Each named move below is a turn or a mirror, shown by a few rows before and after it. Which moves, in which order, take the first row of each later pair to the second? The first pair is answered.
Pase (before -> after):
[ 11   5   9  12 -15  37 -45   9   7  10   7]  ->  [  2   1 -25 -34   1 -20   5  -3 -17   5 -39]
[-22  -9 -33 -24  -2 -27 -13  23  14   4 -48]  ->  [-10  -6   0  14 -17  22 -49  34  35   7 -13]
[  6 -13   9  26 -10  -9  44   0  16  -9 -13]  ->  [  9 -14  14  33 -12   5  34  -1  11 -12  -2]
sur (before -> after):
[ 23 -11  35  32   0  35   3  26  17 -15  52]  ->  [  8  -8  -9 -31  26 -38  63  15 -10 -17  -6]
[ 42 -16   4   0 -10   9  29  16   0  -3  26]  ->  [ 20 -25 -16 -28  -1  -6  28  20 -13  12 -17]
[ 16   3 -15  -4  -6  -6  14   0  16   0  23]  ->  [  2  -9 -27 -21  -1 -15  -2   3  10  11   0]
bigi (before -> after):
[-11 -16   0  -4  -2  -1  -8  30   5  41 -20]  ->  [-24  16   8   6  -4  14 -30  10   1  29 -22]
[ -4   3 -23   6  47 -21  17 -26 -25 -21   4]  ->  [ -3  -4 -30   5  47 -24  21 -22 -22 -21   4]
[-20  43  28  28 -10  33 -59  -3  16 -13   5]  ->  [ 18 -58  -7   1 -20   5  15  52  27  27  10]
mil (before -> after):
[ 17  -8 -12   0  -8 -27  46   8  -2 -13  16]  ->  [ -5  10 -12 -19   5 -38  31   1 -17 -19 -15]
[  2 -30 -29 -51  16 -72  76   8 -21   0 -30]  ->  [-49  45  -5 -45  20 -54 -12 -42 -40 -24 -59]
[ -3  33  -6  -3  21 -28  44 -25   0 -27  -1]  ->  [ -4  47  -2   6  17 -25  29 -25  -1 -34   0]
[-11 -23 -29  14   2  -6   2  43 -36  -3  -1]  ->  [-20  -5 -27   8  10 -11 -15  30 -41  -7 -16]
Now pairs of rows:
(2 to 3 moves a pair)
[-29  11  40  40 -17  14 -64 -27 -13   1 -25]  ->  [ 28 -11  36  66 -26   2  28 -11   1 -25  47]
mil, sur, Pase
[ -1 -18 -14 -44   3 -31  43  16  26  49 -34]  ->  [-15  76  19  -6   9 -19  10 -38  23 -11  -9]
bigi, sur, sur
[ 26  -5   0  44 -12  -3  24   2  12 -35  32]  ->  [ 10 -30 -27   0  -2 -37  39  16  -3 -15 -26]
mil, Pase, sur
[ -5  18  25  -8 -45  50 -46 -29  14  -9  10]  ->  [ 29   6  18   0 -39  28  31 -23  24 -31  46]
sur, bigi, Pase
[  6   8 -14 -18  18 -25  52 -16 -13 -30 -11]  ->  [  2 -47   5  -2 -11  33 -25  23   3  21 -12]
sur, mil, bigi
[  4 -47 -15 -27  -4  -1  -2  37   3  49 -26]  ->  [-36  35  -3 -30  17  -9 -37 -13 -17  15 -42]
bigi, Pase
[ 31 -24   7  45  -8   5  22   2  18 -12  60]  ->  [ 18  19  20  47   1  -3  14 -22   9 -37  56]
mil, bigi, mil
[-68  -4 -34 -69  18 -59  -4  12 -20   7 -77]  ->  [ 26 -48  33  50 -31  53 -19  59  37  13  78]
bigi, sur, mil
[ 23  78  49  80  -8   7 -20 -52  11 -39  44]  ->  [ 39  32  -7  31  13 -75  95 -39  -7 -44  18]
mil, bigi, Pase
[ 25 -14  21  22 -10  32 -26  21  23  20  12]  ->  [ 30  22  11  14   2 -16  42 -14   9 -25  22]
sur, bigi, mil
[ 15  14 -39 -39  32 -51  34  -9 -23 -33 -25]  ->  [-17  13  -6 -14  12  19 -87   1  -9   6 -36]
bigi, sur
[-26 -32 -22 -46  15 -28 -24   7  -8   7 -44]  ->  [ 30 -41   7  26  -6  20   1  21  23 -15  56]
bigi, sur, mil
[-32   9  16 -26   7  24 -72 -14  -5  29 -34]  ->  [-13  18  22   8  -2  42 -76 -16   7  13   3]
Pase, mil
[ -3 -60  -7   6 -23  29 -48  44  12  48 -19]  ->  [ 27  40  11  48  -8  -2  34 -22   8 -47  53]
bigi, sur
[ -1 -18   7  21 -40  23 -13  31  20  21  23]  ->  [  6  16  -6   3 -17 -28  62   5   5 -19  21]
bigi, sur
[ 52 -51  -1  40   6  40   7  54  45  29  46]  ->  [-29   6 -47 -48  46 -47   5   2  -9  16 -75]
Pase, mil
[-18 -57 -61 -71   7 -34  -7  16 -10  52 -53]  ->  [  5  89  14  35   4  23 -28 -59   5 -51  66]
bigi, Pase, sur
[ 52 -16  25  24 -25  -6  17  11 -26   5  61]  ->  [ 42 -52   6 -11 -22 -19  13  31 -30  42  16]
sur, Pase, mil
[-45  74  39 -34   9 -14 -20 -39 -16 -23 -34]  ->  [ -1 -52  37 -12 -29  43 -38  47  25  49  -2]
bigi, sur
